In the data rows, the value 500 means zero.
Two rows play each game, the first against the second. How much does the first row win by? 15 is about a draw, 30 a big win and 0 a big loss. Wins can go round in a circle: one row can beat a second, the second a third and the third the first. Each row has two weighted sums of its numbers, A and B, taken from their middle values. A row wins by its A times the other's B, less its B times the other's A.
[434 525 675 668 372 476 402 298 666 685 451 694 369 525 464 576]
[597 583 379 578 679 513 525 525 372 323 611 589 663 699 688 360]: 10
[433 325 490 310 463 338 500 608 483 633 334 373 512 455 363 563]
[594 612 333 620 707 542 547 511 364 330 608 601 661 660 658 375]: 16
[637 650 417 559 553 575 635 487 557 522 667 607 631 705 562 329]
[676 673 390 506 625 671 610 666 342 297 686 477 633 563 677 419]: 10
[349 381 577 534 623 469 300 409 330 360 397 415 468 370 500 688]
[501 469 521 443 332 296 502 327 697 679 484 657 318 628 304 312]: 14
[484 564 639 665 434 633 381 444 458 446 421 538 441 337 520 652]
[374 352 478 313 498 375 482 627 538 640 296 348 542 430 348 507]: 13
[352 327 444 330 506 361 458 603 516 603 302 316 537 392 329 514]
[444 530 426 538 672 590 673 658 549 479 601 566 704 527 657 428]: 17
[684 691 400 426 361 699 690 632 430 357 705 511 630 516 641 397]
[615 620 662 641 317 625 412 375 608 551 552 537 339 363 463 619]: 16
[455 487 592 539 359 479 307 366 418 652 396 417 383 327 409 647]
[517 535 581 653 481 578 405 464 451 421 570 541 407 401 554 670]: 12
[496 511 305 413 667 628 580 679 302 392 569 316 705 349 609 556]
[628 658 419 563 538 544 650 482 576 504 650 588 600 641 549 331]: 15
[433 392 502 471 590 301 453 396 631 494 441 648 354 690 477 369]
[490 433 563 361 388 412 662 606 646 583 470 439 480 458 440 460]: 14
[636 651 401 545 525 549 657 456 565 513 629 666 608 646 648 297]
[610 596 335 599 692 522 527 518 396 330 605 585 636 651 695 358]: 7
[617 587 354 604 697 532 552 504 380 341 635 628 648 669 676 383]
[394 339 442 334 505 357 498 610 514 585 323 375 532 400 321 532]: 11
[373 341 482 305 541 329 456 568 519 641 320 369 511 351 371 538]
[354 339 462 296 477 382 478 596 523 556 343 354 530 421 346 564]: 9
[413 375 493 510 566 306 437 401 633 511 461 644 345 649 492 384]
[570 585 361 667 689 514 558 526 374 325 652 582 664 648 685 378]: 9
[497 425 542 359 388 453 669 644 656 536 449 458 486 419 414 483]
[360 320 477 348 442 359 465 554 517 615 361 343 514 366 370 523]: 7
[669 670 359 515 624 666 659 675 343 303 678 478 620 560 689 446]
[341 374 574 550 587 470 301 418 310 428 394 400 455 424 505 693]: 22
[650 569 519 406 307 404 605 482 665 608 568 526 323 567 348 424]
[625 632 389 476 560 703 688 702 353 361 659 449 706 396 652 455]: 16
[313 444 694 684 608 446 369 334 558 473 400 693 428 531 524 597]
[325 417 665 679 594 451 351 341 570 489 440 688 439 560 540 591]: 14
[563 584 405 576 677 508 564 542 377 340 650 611 617 706 687 385]
[465 403 543 366 363 408 639 626 650 520 469 437 450 503 419 517]: 12
[412 343 473 354 490 372 466 538 486 578 347 363 527 507 298 469]
[693 699 413 457 431 697 661 653 428 354 703 471 594 602 616 408]: 16
[372 442 634 681 628 453 343 319 566 495 448 656 449 543 560 604]
[558 496 314 435 659 656 572 700 316 362 585 381 682 353 521 493]: 12
[678 674 341 493 650 675 585 672 347 305 695 474 608 589 695 451]
[477 529 643 664 439 595 383 453 476 381 507 539 430 428 507 665]: 8
[452 457 591 534 342 494 318 361 409 639 386 407 358 328 408 660]
[330 428 629 693 615 412 334 308 554 451 449 685 442 529 523 599]: 21
[480 559 660 657 459 610 378 445 495 428 526 532 382 507 541 641]
[491 561 680 646 445 625 395 474 480 423 509 529 428 380 580 662]: 8
[316 394 597 554 597 466 302 406 334 437 389 396 458 323 506 684]
[343 336 469 301 483 348 438 557 457 626 315 294 500 413 306 545]: 14
[475 464 531 433 365 321 545 307 685 693 437 681 332 704 316 321]
[502 548 699 652 509 610 370 432 487 395 491 542 403 412 607 651]: 14
[585 592 358 613 695 495 544 506 394 320 619 587 673 670 704 341]
[506 496 530 467 369 309 540 303 689 700 478 670 316 671 343 320]: 17
[395 314 482 318 441 350 483 533 505 578 365 315 489 350 352 549]
[701 687 354 483 404 696 699 661 445 454 684 486 599 583 623 415]: 13
[640 585 551 376 292 406 614 421 684 671 566 522 302 542 347 417]
[304 358 607 540 435 542 381 495 357 558 293 347 561 300 437 708]: 13
[451 493 581 519 327 474 316 304 412 664 390 415 368 361 388 654]
[646 653 374 570 568 611 653 480 586 483 651 662 580 683 529 294]: 11
[421 472 599 530 341 489 338 362 420 574 390 403 362 433 413 661]
[401 314 477 327 435 330 450 618 545 642 359 358 538 469 359 551]: 15
[684 708 422 437 426 702 703 662 469 393 673 487 581 594 643 420]
[486 551 620 608 426 594 372 458 437 435 530 514 380 310 596 673]: 15
[675 669 347 505 636 664 607 667 337 301 694 461 622 590 684 449]
[363 324 520 347 513 388 446 560 511 599 360 300 514 415 341 573]: 15
[482 533 421 557 664 592 677 665 540 453 603 576 679 533 655 435]
[478 543 646 657 469 588 366 469 478 375 525 531 365 357 577 637]: 10
[538 518 312 431 644 590 568 687 297 408 586 313 697 442 640 511]
[688 702 410 491 418 699 691 561 449 442 688 495 587 545 616 389]: 19
[662 642 304 399 453 548 523 605 336 367 596 390 623 561 503 454]
[370 321 436 338 487 370 472 583 541 628 353 300 488 323 313 556]: 17
[345 421 654 686 605 466 324 328 550 525 413 682 459 520 530 579]
[660 572 538 368 296 390 599 434 678 597 520 449 301 604 296 429]: 15
[493 502 297 416 665 619 577 688 307 430 562 312 694 486 636 504]
[338 326 470 316 484 351 489 613 538 581 329 370 528 408 354 566]: 18
[568 618 423 593 682 567 537 541 386 341 619 618 666 621 664 338]
[603 632 700 617 324 626 415 384 613 646 504 570 349 339 461 616]: 18
[442 538 614 642 507 592 399 460 416 429 514 530 400 368 557 658]
[643 655 426 572 530 578 646 448 560 511 614 640 635 657 584 295]: 15
[559 528 308 408 660 644 579 696 307 370 589 324 682 437 581 565]
[680 676 392 480 646 664 617 669 335 299 673 482 637 573 673 440]: 9
[645 661 332 542 520 582 664 455 594 468 655 583 606 640 606 305]
[691 693 416 468 417 686 692 623 482 348 706 498 590 591 634 397]: 20
[628 656 420 612 507 564 656 484 549 466 605 592 570 644 649 294]
[570 531 316 390 650 641 578 686 293 373 587 314 698 480 601 497]: 17
[555 631 339 583 693 517 593 507 377 307 654 604 658 682 662 368]
[652 641 427 458 564 708 704 706 387 347 655 433 678 327 644 467]: 24
[655 643 294 425 563 577 508 547 327 400 598 397 637 544 504 438]
[665 577 562 412 299 403 630 424 675 648 552 523 298 603 410 426]: 9
[549 506 538 479 343 320 543 361 701 704 465 664 316 625 380 325]
[453 536 644 582 511 593 390 439 469 406 491 546 373 411 534 670]: 17
[592 521 498 401 474 388 504 529 601 398 520 492 329 526 477 436]
[318 440 671 702 652 482 330 347 587 501 404 647 452 510 514 600]: 19
[458 473 594 488 339 467 305 371 422 635 393 422 365 464 423 671]
[679 679 344 487 619 666 612 668 345 300 674 468 605 558 671 446]: 5
[584 570 340 655 685 512 538 519 388 329 623 597 652 691 659 341]
[334 427 661 708 642 460 343 356 569 492 456 672 430 536 527 602]: 14
[521 512 311 395 649 634 581 684 299 368 578 317 689 409 618 527]
[486 554 637 627 531 558 386 471 471 406 511 547 416 458 597 680]: 13
[445 493 585 552 365 492 315 358 407 621 381 412 390 336 405 632]
[498 422 569 361 416 427 660 634 648 639 478 464 482 463 427 457]: 16
[334 327 433 323 524 371 480 552 540 645 300 299 533 448 324 505]
[698 705 329 462 392 704 695 630 481 356 675 453 587 539 647 387]: 15
[359 376 570 473 578 462 294 422 332 404 363 416 446 313 496 686]
[493 481 532 485 336 317 538 343 687 690 497 660 325 697 295 328]: 13
[619 635 417 480 590 704 705 708 394 349 666 451 676 497 656 489]
[383 347 483 306 510 380 486 611 531 612 364 347 542 490 365 522]: 13
[418 478 572 514 344 480 310 357 404 673 386 403 371 329 433 617]
[543 508 301 369 651 594 581 702 300 417 583 304 700 496 608 504]: 7
[653 571 502 355 298 401 608 446 675 623 595 520 300 556 332 413]
[623 628 616 622 312 617 424 384 614 650 528 524 363 364 426 616]: 10
[315 439 683 695 613 431 355 345 544 497 410 695 467 522 599 598]
[348 308 460 328 528 361 440 565 459 657 332 346 543 504 374 505]: 15
[366 313 484 327 523 329 466 594 535 614 321 376 517 422 293 550]
[512 442 551 363 419 456 642 640 639 568 482 465 473 408 391 469]: 21
[479 457 527 458 356 325 565 338 690 693 432 655 330 615 327 296]
[573 636 403 551 675 523 506 509 388 310 653 587 653 661 679 352]: 24
[483 426 558 368 419 431 631 641 649 553 513 445 484 489 408 486]
[444 549 701 659 544 597 396 426 468 355 534 536 414 338 553 623]: 13
[385 301 487 341 439 356 496 549 506 576 294 371 524 379 354 552]
[414 455 682 606 424 678 428 502 556 521 406 469 547 307 481 693]: 15
[659 576 518 353 293 404 641 426 673 606 564 493 309 610 301 395]
[296 360 608 509 525 545 360 490 370 542 346 384 568 296 453 700]: 16
[551 527 314 380 652 635 563 699 298 352 563 326 690 425 629 496]
[348 298 438 302 473 368 487 581 528 668 325 301 519 381 386 551]: 16
[654 587 496 397 303 401 618 435 682 673 572 495 299 599 396 437]
[487 395 557 402 399 424 621 657 652 532 505 451 475 361 421 456]: 7
[532 516 300 356 643 629 576 693 301 381 574 330 688 368 645 532]
[457 498 603 561 340 531 341 359 405 582 362 422 397 341 404 656]: 13
[351 330 469 325 471 333 493 575 527 590 348 345 495 394 350 543]
[407 332 457 343 457 336 455 612 432 520 333 377 509 330 381 540]: 23
[303 354 609 499 460 568 362 493 355 663 294 379 552 298 449 695]
[324 417 688 702 647 484 335 368 583 486 411 705 447 512 523 596]: 14
[307 366 612 516 588 537 365 507 359 570 298 392 556 299 460 703]
[326 424 676 686 597 402 323 334 548 482 415 708 421 513 538 597]: 14
[614 616 662 619 310 652 417 376 605 540 513 557 341 331 456 623]
[354 390 599 507 574 464 301 408 331 412 368 412 406 473 496 682]: 15
[583 599 668 632 318 647 421 385 608 622 501 545 314 317 442 610]
[425 388 515 439 581 303 448 397 630 464 409 628 372 661 476 343]: 15
[642 667 330 596 517 570 637 453 580 460 643 634 597 650 632 319]
[415 520 693 689 381 477 409 296 667 691 423 706 370 614 469 531]: 12
[516 466 513 454 351 311 540 325 699 699 538 653 325 700 362 340]
[651 661 356 575 556 560 646 486 585 461 657 626 606 639 547 311]: 15
[318 421 655 678 588 429 319 303 563 515 405 679 421 543 532 605]
[308 441 664 688 575 452 329 339 563 480 426 668 435 532 646 583]: 13
[612 633 406 589 676 533 549 534 379 309 648 599 635 636 690 309]
[607 623 650 624 323 641 410 383 601 594 588 554 341 403 440 609]: 17
[357 329 460 300 518 341 477 553 507 601 313 357 508 366 320 509]
[422 490 626 707 367 475 401 294 670 687 430 695 347 534 447 572]: 2
[361 318 475 301 469 373 500 502 529 548 308 320 497 392 309 510]
[410 318 446 336 427 323 497 585 498 591 335 368 505 472 312 528]: 19
[391 302 468 326 531 346 467 567 525 646 345 341 506 401 375 508]
[330 402 690 698 571 471 366 332 591 481 463 668 442 523 545 605]: 16
[430 413 523 531 614 301 446 401 625 509 457 636 360 695 489 335]
[672 672 387 489 643 675 608 673 341 303 682 481 628 540 682 444]: 6
[365 303 455 322 466 387 501 584 509 522 303 318 535 466 330 527]
[646 665 409 635 450 556 666 484 569 507 618 680 625 659 620 310]: 14
[656 583 561 391 301 393 623 430 682 651 571 440 292 583 344 422]
[492 550 648 652 440 631 390 443 475 422 518 560 440 390 555 655]: 13
[368 350 452 295 500 378 460 590 479 529 325 360 541 437 294 539]
[686 693 418 457 407 684 684 596 484 345 689 487 576 549 608 398]: 13
[532 451 552 446 406 310 531 300 692 703 476 629 323 678 303 305]
[658 641 296 422 492 571 520 587 323 422 599 386 605 569 516 444]: 15
[384 300 481 333 484 369 433 551 545 667 340 328 547 492 359 549]
[495 543 617 648 511 588 384 441 456 369 509 538 404 330 563 661]: 10
[690 700 351 428 379 682 682 655 473 356 700 499 594 552 605 417]
[375 319 474 296 534 365 475 588 487 572 307 292 551 413 386 534]: 14
[668 574 517 370 323 403 594 460 677 609 547 544 315 605 361 399]
[549 514 320 399 631 628 548 690 301 403 569 295 692 487 548 516]: 14
[616 612 628 615 305 648 413 377 610 596 512 558 345 498 455 612]
[478 444 516 305 413 421 655 610 636 590 444 462 453 489 420 472]: 19
[513 395 510 350 401 418 670 638 632 514 508 444 469 485 442 495]
[377 333 435 292 479 352 462 617 509 672 314 356 550 470 352 561]: 13
[526 468 294 404 612 659 587 678 313 359 570 293 696 431 617 546]
[704 695 392 456 394 676 679 636 466 443 702 470 578 578 586 395]: 15
[406 491 590 594 329 520 330 368 417 587 376 428 415 439 384 634]
[421 397 493 471 579 295 504 402 622 502 428 588 342 616 482 347]: 11
[700 707 368 473 386 679 685 639 441 405 693 508 574 588 518 396]
[298 355 614 441 539 580 368 501 356 571 309 388 569 296 451 698]: 5
[659 566 511 367 294 399 636 430 659 592 561 516 304 597 303 412]
[339 391 604 580 596 449 293 414 320 408 377 414 453 333 501 690]: 20
[365 323 442 345 543 347 480 563 462 641 321 348 499 320 365 568]
[635 659 411 573 565 576 630 481 564 512 645 574 610 662 638 300]: 16
[576 580 393 581 700 487 574 550 369 336 610 597 657 623 661 367]
[703 704 395 461 412 688 681 614 449 413 670 489 588 551 606 393]: 11
[518 480 320 387 659 640 572 676 298 387 560 296 693 397 646 560]
[689 685 348 477 408 686 693 617 460 441 696 484 589 557 578 423]: 18
[522 450 520 513 360 315 522 301 702 696 473 663 322 700 328 298]
[662 646 302 418 491 569 510 546 323 379 597 394 641 565 510 441]: 25
[298 428 650 692 633 439 326 338 577 452 404 693 448 511 525 581]
[599 622 679 639 320 650 424 388 605 604 534 554 381 371 450 620]: 16
[299 356 613 518 554 554 348 489 372 547 311 367 567 297 467 699]
[500 560 621 644 502 607 398 416 434 420 532 563 408 381 515 617]: 16
[707 704 350 463 384 691 704 650 452 382 668 500 570 556 630 431]
[446 492 597 525 332 493 314 356 397 625 395 426 378 356 399 678]: 16
[469 532 397 500 666 608 673 661 551 457 602 569 686 595 650 427]
[683 699 422 482 406 691 698 660 438 399 682 464 578 570 570 419]: 13
[693 703 361 455 410 684 700 624 482 395 699 488 592 571 644 421]
[603 603 379 621 700 546 547 529 361 322 633 608 634 617 683 364]: 14
[475 538 706 630 460 589 379 452 461 401 535 552 405 339 588 657]
[435 523 651 701 370 478 406 298 668 688 458 691 375 522 468 557]: 14
[321 410 702 672 661 433 334 350 559 460 435 702 466 530 535 603]
[507 401 550 383 408 419 643 646 657 539 484 444 480 474 433 464]: 25
[408 311 440 338 451 374 432 548 507 647 350 296 557 440 310 540]
[487 542 630 661 495 601 380 424 463 389 545 534 388 326 559 674]: 14
[411 316 476 363 473 377 489 543 502 552 354 338 496 482 415 570]
[547 500 318 394 637 630 551 695 304 348 529 318 701 449 589 543]: 13
[347 295 443 357 456 384 452 601 496 617 330 372 534 452 358 482]
[460 515 307 417 634 626 592 679 314 374 583 309 702 348 600 501]: 15
[388 335 480 332 448 338 496 563 503 648 357 329 518 422 385 552]
[341 354 549 490 555 384 666 462 684 668 403 572 493 577 436 432]: 13
[582 588 352 542 680 530 534 536 365 339 614 612 661 648 706 345]
[439 495 633 523 380 484 327 352 425 669 383 427 389 383 390 619]: 13
[309 439 626 677 606 464 321 331 571 500 424 665 455 541 560 596]
[382 296 450 321 422 342 458 583 427 542 359 366 520 429 296 523]: 27
[431 394 508 484 579 296 439 397 643 517 421 632 346 707 494 354]
[460 470 610 520 329 485 320 370 423 623 395 428 384 311 399 641]: 21
[430 371 536 495 610 308 494 391 625 505 462 633 356 684 473 334]
[462 480 571 567 348 498 312 354 417 670 378 406 387 334 394 673]: 23
[634 664 386 602 542 606 647 410 575 455 644 579 603 622 517 312]
[423 388 503 500 576 300 431 394 640 469 453 664 344 655 493 375]: 15
[362 352 468 325 513 327 454 559 504 662 295 365 516 441 336 538]
[543 525 298 407 637 616 542 686 316 384 582 327 695 421 590 512]: 15
[355 334 466 334 486 386 469 545 513 611 339 332 502 440 305 484]
[593 609 362 570 698 509 523 505 373 314 639 627 662 625 679 363]: 18
